Here are some points, one per row:
[0.9 1.5 0.9 0.6 0.2 1.6 0.6 0.6 0.6 1.  1.9 1.4 0.1 1.1 1.4 0.6 0.9 1.4
 0.  0.8 0.7 0.4 0.5 0. ]
[ 1.4  0.8  1.4  1.8  1.1  1.7  1.6  0.7  1.5  1.2  0.7  0.3  0.7  1.1
  0.9  1.6  1.5  0.3  1.3  0.1  1.8 -0.1 -0.4  1.6]
[-0.4  0.7  1.5  0.7  1.4  0.8  1.2  1.6 -0.2  1.4  0.9 -0.1  1.7  1.6
  0.   0.1  0.6  0.4  0.2  1.8  1.6  0.4  0.4  0.6]
[-0.1  1.4  0.4  0.7  0.4  1.4  0.9  0.2  0.9 -0.2  1.7  1.7 -0.3  0.1
  1.6  1.   0.9  1.8 -0.2  0.8  1.   1.   0.9  0.7]
[-0.1  0.7  0.4  0.6  1.4  0.3  0.2  1.1  0.3 -0.2  1.5  0.6  0.6  1.1
  1.1  1.3  0.3  1.4  1.5  0.3 -0.4  1.4  1.3  0.7]
[ 1.4  0.2  0.8  0.1  0.6 -0.2  0.9  1.2  1.5  1.2  0.   0.5  1.1  1.7
  0.7  1.4  1.5  0.5  1.6  0.3  1.2  1.4  1.8  1.8]
[ 0.2  1.5  0.9  0.7  0.4  0.5 -0.1  0.4  0.   0.4  0.3  0.4  0.9  1.
  0.8  0.1 -0.4  1.3  0.7  0.5  0.6  0.6  1.   1.6]
[ 0.5  0.9  1.1  0.9  0.1  1.8  0.3 -0.1  0.7  0.9  1.7  1.6  0.2  0.5
  1.8  0.1  0.7  1.5  0.6  0.9  1.2  0.3  1.2  0.4]
[ 1.4  1.1  1.5  1.7  2.1  1.8  1.4  1.1  1.6  1.3  0.2  0.6  0.8  0.2
  0.8  1.8  1.5 -0.2  1.2  0.1  1.5 -0.3 -0.2  1.6]
[ 1.8  0.6  1.4  1.2 -0.3  1.2  1.8  1.2  0.6  0.5  0.6  1.3  0.8 -0.2
  0.1  0.7  1.5 -0.1  1.3  1.7  0.9  0.2  0.3 -0.3]
[ 1.5  0.4  1.1  0.1  1.6  0.1  1.   0.7  1.2  1.2  0.3  0.   1.   1.3
  0.  -0.1  1.1  0.4  1.4  0.   1.4  1.4  1.6  1.3]
[ 1.2  1.3  0.   0.5  0.3  0.7  0.9 -0.4  0.8  0.6  1.4  0.9  0.7  0.1
  1.4  2.   1.   1.7 -0.1  1.4  0.3  0.4  0.8  0.5]
[ 0.   0.3  1.7  0.3  1.8  0.7  0.7  1.3 -0.4  1.8  0.6 -0.1  1.7  1.1
 -0.1  0.   0.7  0.8  0.   1.7  1.7  1.7  0.   0.2]
[ 1.6  0.6  1.5  1.6  0.6  1.8  1.2  1.2  1.7  1.6  0.6  0.4  0.8 -0.2
  0.7  1.6  1.7  0.7  1.5  0.5  1.2  0.   0.1  1.6]
[ 1.5  0.   0.9  1.8 -0.2  1.6  1.6  1.3  1.4  1.3 -0.3  0.4  0.3 -0.1
  0.6  1.9  1.3  0.   1.4 -0.1  1.3  0.  -0.1  0.7]
[ 0.8  2.   0.6  1.   1.1  0.6  0.   0.4  0.7  0.6  1.   1.6 -0.1  0.
  1.2  0.8  1.   0.5  0.1  1.3  1.1  0.2  0.8  0.3]
[ 1.1  0.6 -0.2  0.   2.   0.7 -0.2  1.   0.1  0.4  1.5  0.7  1.   0.9
  1.3  0.8 -0.2  1.6  1.2  1.2  0.   1.2  0.9  1.5]
[-0.2  0.9  1.4  0.2  1.6  1.   1.1  1.5  0.1  1.7  0.5 -0.2  1.7  1.2
  0.2 -0.1  0.4  0.8 -0.4  1.9  1.3  0.8  0.3  0.5]
[ 0.1  0.5  0.1  1.1  1.1  0.5 -0.4  0.5  0.4  0.1  0.8  0.5  0.9  0.9
  0.5  1.   0.5  0.8  0.7  0.6  0.   0.6  1.5  1. ]
[ 0.1  0.3  1.9  1.2  1.7  0.7  0.8  1.   0.1  1.8  0.7  0.2  1.5  1.3
  0.2  0.2 -0.3  1.   0.4  1.7  1.6  1.5  0.3  0.8]
[ 1.3 -0.2  1.   1.6  0.   0.4  1.4  0.9  1.6  1.3  0.5  1.4  0.6 -0.1
  0.4 -0.2  1.3  0.   0.5  1.4  0.7  0.2  0.1 -0.2]
[ 0.7  1.2  0.5  0.6  0.2  0.   0.1  1.   0.8 -0.2  2.2  0.6  0.8  0.7
  0.7  0.2 -0.2  0.6  0.4  0.8  0.   1.3  0.9  0.9]
[ 0.8  1.9  1.   1.3  0.7  1.4  0.4  0.7  0.6  1.   0.9  2.   0.6  0.7
  1.3  0.   0.5  0.8 -0.4  0.9  0.5  0.4  0.6  0.3]
[ 1.5  0.   1.   0.   1.3 -0.1  1.5  1.5  1.4  0.2  0.2  0.6  1.3  1.3
  0.5  1.   1.4  0.7  1.4 -0.1  1.   1.8  1.8  1.4]
[-0.1  0.9  1.1  0.5  0.9  0.3  0.5  0.2  0.4  0.1  0.9  1.3  1.3  0.7
  1.1  0.4  0.2  0.9  1.5  0.6 -0.5  1.   0.8  1.4]
[ 1.1  0.1  0.9  0.   0.9  0.   1.   1.7  1.6  0.6 -0.1  0.6  1.6  1.9
  0.4  1.7  1.4  0.4  1.3  0.3  1.2  1.5  1.4  1.7]
[ 0.5  1.1 -0.5  0.1  0.   0.2  0.4  0.3  0.1  0.2  1.1  0.7  1.7  0.7
  0.9  0.8  0.3  1.2  1.   0.   0.   1.   0.8  0.8]
[ 0.5  0.3  1.1 -0.3  0.8  0.   1.3  1.7  1.3  1.1  0.4  0.4  1.1  1.4
  0.6  1.5  0.9  0.7  1.5  0.1  1.4  1.7  1.7  1.3]
[ 0.8  1.   0.3  0.8  0.7  1.7  0.1  0.1  1.3 -0.5  0.3  1.3  0.3  1.
  1.5  1.5  1.   1.1  0.8  0.8  0.6  0.9  0.3 -0.5]
[ 1.6  0.1  1.2  1.4 -0.2  0.6  1.3  0.9  1.3  1.1  0.3  0.8  0.4 -0.2
  0.6 -0.4  1.6  0.1  0.9  1.8  0.6  0.2  0.3 -0.1]
[ 0.5  1.  -0.4  1.3  1.5  0.7  0.   0.9  0.2  0.5  1.2  1.5  1.1  1.2
  1.1  0.1  0.1  2.   1.5  0.4  0.7  0.8  1.4  1.1]
[ 0.7  1.5  0.4  1.1 -0.1  0.9  0.7 -0.4  0.9  1.5  0.8  1.3 -0.3  1.1
  1.   1.   1.4  0.7  1.   0.8  0.1  1.1  1.   0.8]
[ 1.3  0.   0.9  0.1  1.3  0.5  1.4  1.7  1.2  1.2  0.2  0.5  1.3  1.7
 -0.2  1.3  1.1  0.1  1.3 -0.1  0.7  1.6  1.9  1.4]
[1.3 1.7 0.1 1.6 0.3 0.9 1.2 0.4 0.9 0.6 0.6 1.6 0.  0.6 1.7 1.2 0.9 2.
 0.2 1.1 0.1 0.7 1.1 0.1]
[1.2 1.5 0.3 1.4 1.  1.2 1.  0.2 1.  0.7 1.8 1.1 0.3 0.7 1.6 1.  0.3 0.3
 0.6 1.7 1.  0.9 0.9 0.6]
These points spread out most along one direction. Take the direction at right angles to it along which they spread out most. Go by this last direction. For each point below, how far along it does it lie, from 0 to 99? The average is 50, and the first point in the table lies past the average. One standard deviation of the points above along it is 16.
[ 1.8  0.6  1.4  1.2 -0.3  1.2  1.8  1.2  0.6  0.5  0.6  1.3  0.8 -0.2
  0.1  0.7  1.5 -0.1  1.3  1.7  0.9  0.2  0.3 -0.3] 76
[ 1.4  1.1  1.5  1.7  2.1  1.8  1.4  1.1  1.6  1.3  0.2  0.6  0.8  0.2
  0.8  1.8  1.5 -0.2  1.2  0.1  1.5 -0.3 -0.2  1.6] 76
[1.3 1.7 0.1 1.6 0.3 0.9 1.2 0.4 0.9 0.6 0.6 1.6 0.  0.6 1.7 1.2 0.9 2.
 0.2 1.1 0.1 0.7 1.1 0.1] 59
[ 1.5  0.   1.   0.   1.3 -0.1  1.5  1.5  1.4  0.2  0.2  0.6  1.3  1.3
  0.5  1.   1.4  0.7  1.4 -0.1  1.   1.8  1.8  1.4] 38
[ 0.5  1.1 -0.5  0.1  0.   0.2  0.4  0.3  0.1  0.2  1.1  0.7  1.7  0.7
  0.9  0.8  0.3  1.2  1.   0.   0.   1.   0.8  0.8] 33
[ 0.   0.3  1.7  0.3  1.8  0.7  0.7  1.3 -0.4  1.8  0.6 -0.1  1.7  1.1
 -0.1  0.   0.7  0.8  0.   1.7  1.7  1.7  0.   0.2] 39
[-0.1  0.9  1.1  0.5  0.9  0.3  0.5  0.2  0.4  0.1  0.9  1.3  1.3  0.7
  1.1  0.4  0.2  0.9  1.5  0.6 -0.5  1.   0.8  1.4] 34
[ 1.6  0.1  1.2  1.4 -0.2  0.6  1.3  0.9  1.3  1.1  0.3  0.8  0.4 -0.2
  0.6 -0.4  1.6  0.1  0.9  1.8  0.6  0.2  0.3 -0.1] 74
[ 1.5  0.4  1.1  0.1  1.6  0.1  1.   0.7  1.2  1.2  0.3  0.   1.   1.3
  0.  -0.1  1.1  0.4  1.4  0.   1.4  1.4  1.6  1.3] 40
[1.2 1.5 0.3 1.4 1.  1.2 1.  0.2 1.  0.7 1.8 1.1 0.3 0.7 1.6 1.  0.3 0.3
 0.6 1.7 1.  0.9 0.9 0.6] 56
